In the data rows, the value 128 means zero.
Some points, each followed by its number:
[160, 66, 126, 132, 145, 156, 129, 209, 131, 113, 57, 255, 230, 86, 129, 130, 70, 178, 246, 72, 115, 214, 194, 126, 207, 180, 93, 50, 129, 56, 120, 106, 122, 109, 143, 71, 139, 157, 60, 121, 112, 67, 196, 100, 156, 158, 21, 149] 0
[121, 230, 142, 142, 154, 125, 167, 118, 138, 221, 154, 120, 70, 154, 129, 93, 209, 121, 174, 115, 219, 110, 170, 171, 121, 97, 150, 161, 169, 86, 81, 132, 141, 97, 82, 141, 112, 28, 223, 148, 89, 198, 91, 89, 127, 156, 167, 97] 1
[240, 121, 155, 135, 118, 174, 116, 107, 122, 101, 131, 104, 170, 95, 121, 144, 141, 107, 134, 176, 185, 143, 108, 188, 81, 115, 117, 133, 160, 140, 125, 135, 66, 141, 100, 123, 120, 106, 208, 99, 154, 149, 38, 158, 129, 122, 103, 187] 2
[164, 120, 166, 98, 140, 123, 129, 255, 120, 155, 150, 200, 195, 209, 141, 101, 54, 125, 126, 22, 167, 200, 160, 107, 122, 157, 36, 153, 112, 147, 115, 65, 117, 169, 121, 132, 115, 122, 128, 91, 153, 139, 138, 121, 132, 111, 141, 116] 3
[120, 123, 164, 154, 125, 168, 130, 118, 113, 114, 137, 91, 72, 120, 128, 145, 142, 137, 108, 178, 72, 73, 114, 166, 157, 87, 129, 88, 120, 139, 112, 142, 98, 120, 127, 122, 122, 146, 133, 94, 158, 140, 117, 173, 126, 104, 135, 151] 4
[131, 51, 139, 102, 143, 146, 133, 118, 129, 139, 126, 105, 144, 178, 117, 164, 140, 163, 123, 118, 184, 113, 126, 110, 132, 136, 134, 113, 119, 173, 162, 111, 146, 127, 118, 124, 135, 57, 244, 155, 89, 181, 88, 86, 59, 128, 164, 115] 5
[133, 75, 127, 107, 110, 118, 134, 189, 156, 129, 131, 174, 127, 77, 141, 129, 85, 140, 140, 68, 177, 188, 180, 106, 211, 166, 108, 107, 179, 28, 118, 120, 125, 71, 148, 88, 165, 179, 58, 126, 96, 71, 166, 116, 181, 126, 70, 52] 6
[223, 128, 133, 92, 123, 152, 123, 115, 112, 80, 106, 112, 102, 119, 151, 145, 118, 106, 105, 168, 63, 63, 120, 130, 123, 84, 147, 139, 141, 120, 111, 152, 113, 137, 116, 111, 116, 128, 135, 132, 94, 149, 119, 124, 135, 129, 144, 145] 7
[110, 116, 133, 199, 128, 129, 139, 116, 132, 75, 104, 111, 97, 89, 111, 141, 103, 89, 100, 184, 93, 122, 117, 128, 159, 82, 139, 122, 112, 148, 41, 164, 90, 207, 82, 153, 113, 161, 140, 137, 134, 124, 156, 156, 116, 123, 68, 149] 8
[110, 109, 123, 125, 134, 161, 130, 119, 114, 118, 113, 105, 144, 134, 129, 102, 145, 114, 128, 170, 83, 112, 101, 133, 155, 132, 118, 105, 151, 118, 123, 141, 150, 115, 145, 101, 93, 150, 147, 164, 136, 145, 123, 170, 136, 101, 171, 146] 9
[106, 227, 159, 150, 132, 111, 151, 109, 159, 138, 91, 113, 126, 79, 127, 132, 178, 149, 98, 183, 95, 108, 118, 128, 168, 82, 114, 164, 153, 126, 104, 144, 65, 109, 134, 127, 147, 212, 135, 144, 160, 166, 151, 153, 134, 135, 178, 136] 10
New points follow, each followed by the numbers of its five nearest points above, looking only along the 3 directions in which the numbered points spread most, nearest first.
[94, 138, 118, 149, 127, 124, 108, 121, 139, 52, 126, 97, 83, 214, 145, 148, 164, 143, 136, 108, 255, 54, 125, 98, 70, 174, 130, 133, 183, 239, 140, 144, 122, 116, 132, 112, 131, 38, 255, 160, 7, 150, 70, 97, 51, 133, 209, 47] -> 5 1 2 9 7
[202, 177, 104, 152, 193, 116, 163, 117, 126, 35, 113, 76, 127, 118, 63, 121, 141, 116, 116, 178, 82, 87, 88, 148, 111, 110, 118, 95, 128, 121, 90, 207, 97, 138, 97, 92, 160, 126, 132, 98, 126, 108, 128, 134, 161, 136, 116, 142] -> 4 7 8 9 10
[128, 132, 132, 106, 105, 121, 42, 136, 106, 116, 130, 144, 126, 206, 149, 156, 137, 108, 95, 17, 255, 101, 102, 103, 127, 136, 113, 126, 139, 158, 149, 88, 131, 134, 197, 95, 123, 58, 160, 145, 76, 156, 92, 83, 77, 103, 113, 131] -> 5 3 2 9 7
[147, 230, 146, 117, 132, 139, 101, 100, 121, 225, 127, 105, 151, 171, 170, 110, 191, 105, 162, 92, 207, 135, 108, 103, 139, 123, 134, 138, 81, 133, 84, 121, 150, 131, 96, 132, 159, 84, 192, 159, 97, 163, 96, 88, 76, 113, 145, 169] -> 5 1 9 2 7
[142, 80, 112, 132, 111, 150, 129, 86, 150, 96, 177, 105, 51, 45, 80, 137, 163, 127, 147, 186, 86, 134, 107, 91, 115, 125, 150, 165, 118, 83, 138, 92, 115, 136, 109, 157, 234, 180, 0, 75, 114, 0, 163, 107, 170, 177, 81, 75] -> 8 9 10 4 7
[131, 113, 73, 140, 150, 121, 105, 167, 102, 105, 132, 161, 129, 0, 78, 115, 97, 165, 187, 80, 127, 140, 167, 127, 196, 107, 116, 132, 88, 35, 157, 157, 120, 50, 93, 115, 200, 200, 0, 82, 59, 0, 205, 29, 226, 145, 35, 13] -> 6 0 9 10 8
[110, 129, 156, 117, 146, 140, 131, 83, 179, 134, 181, 118, 110, 240, 159, 158, 151, 178, 146, 124, 230, 136, 81, 121, 117, 120, 101, 125, 168, 168, 181, 107, 142, 125, 114, 127, 116, 117, 221, 155, 70, 168, 84, 57, 69, 109, 159, 113] -> 5 2 1 9 7
[134, 154, 141, 127, 162, 114, 123, 108, 152, 111, 152, 119, 107, 112, 122, 131, 71, 173, 149, 112, 62, 85, 118, 156, 136, 192, 135, 108, 108, 124, 123, 131, 105, 119, 125, 132, 119, 101, 81, 128, 160, 190, 139, 170, 116, 113, 127, 136] -> 9 7 4 8 10
[144, 147, 167, 114, 124, 121, 142, 144, 138, 167, 135, 142, 133, 183, 138, 159, 127, 148, 98, 121, 64, 99, 130, 195, 132, 141, 186, 101, 135, 141, 143, 80, 124, 86, 150, 212, 145, 144, 103, 123, 118, 116, 171, 150, 145, 113, 169, 167] -> 9 7 4 8 10
[150, 106, 125, 142, 71, 200, 104, 169, 121, 124, 106, 76, 140, 83, 97, 169, 79, 137, 156, 167, 107, 146, 109, 121, 130, 72, 204, 111, 112, 83, 117, 171, 157, 124, 71, 146, 181, 192, 13, 131, 111, 9, 176, 63, 175, 150, 56, 69] -> 8 9 6 4 7
[74, 122, 125, 158, 131, 139, 132, 107, 140, 132, 132, 193, 142, 104, 153, 120, 148, 111, 112, 135, 105, 176, 143, 152, 109, 124, 136, 119, 96, 123, 120, 228, 125, 149, 143, 140, 121, 118, 122, 125, 105, 88, 108, 129, 130, 179, 116, 128] -> 9 7 4 8 10
[139, 96, 175, 154, 133, 131, 124, 175, 121, 91, 122, 138, 139, 113, 126, 136, 110, 93, 182, 62, 135, 152, 138, 105, 70, 171, 122, 143, 146, 165, 187, 72, 178, 153, 162, 123, 115, 150, 146, 136, 133, 176, 111, 202, 104, 131, 164, 173] -> 2 5 9 7 3
[151, 111, 126, 132, 136, 113, 92, 47, 138, 121, 122, 83, 109, 143, 116, 67, 121, 123, 128, 165, 101, 100, 117, 120, 162, 139, 130, 117, 136, 54, 120, 148, 101, 124, 153, 127, 144, 159, 133, 116, 170, 173, 135, 148, 220, 67, 114, 174] -> 9 4 7 8 10
[86, 96, 50, 165, 80, 120, 103, 91, 109, 119, 116, 110, 64, 97, 143, 135, 88, 109, 89, 127, 135, 255, 113, 105, 91, 128, 140, 134, 115, 148, 95, 127, 165, 39, 166, 71, 120, 133, 107, 167, 160, 92, 101, 135, 127, 111, 114, 140] -> 9 7 4 8 10
[121, 100, 142, 97, 127, 95, 35, 158, 151, 0, 140, 16, 124, 185, 120, 173, 112, 163, 114, 154, 74, 78, 111, 106, 126, 123, 124, 115, 141, 146, 139, 166, 124, 110, 132, 77, 107, 127, 126, 130, 185, 130, 142, 152, 138, 131, 137, 68] -> 7 9 4 8 2
[120, 58, 141, 115, 97, 178, 133, 118, 143, 136, 111, 89, 127, 16, 118, 152, 150, 130, 89, 194, 91, 64, 156, 148, 138, 80, 133, 102, 87, 135, 122, 164, 97, 85, 186, 78, 138, 127, 140, 139, 145, 221, 114, 159, 119, 121, 151, 135] -> 4 7 9 8 10
[138, 231, 131, 122, 143, 86, 162, 99, 92, 181, 126, 144, 91, 135, 158, 138, 149, 109, 136, 117, 202, 194, 111, 123, 35, 133, 123, 91, 110, 137, 100, 121, 148, 113, 83, 135, 86, 59, 181, 145, 169, 172, 119, 88, 89, 129, 133, 202] -> 5 2 1 9 7
[116, 126, 126, 121, 129, 175, 104, 111, 134, 135, 146, 79, 137, 108, 138, 92, 152, 120, 74, 193, 73, 118, 110, 163, 158, 119, 121, 93, 136, 125, 112, 117, 122, 127, 111, 120, 111, 140, 163, 129, 118, 151, 45, 156, 165, 157, 128, 175] -> 7 9 4 8 2
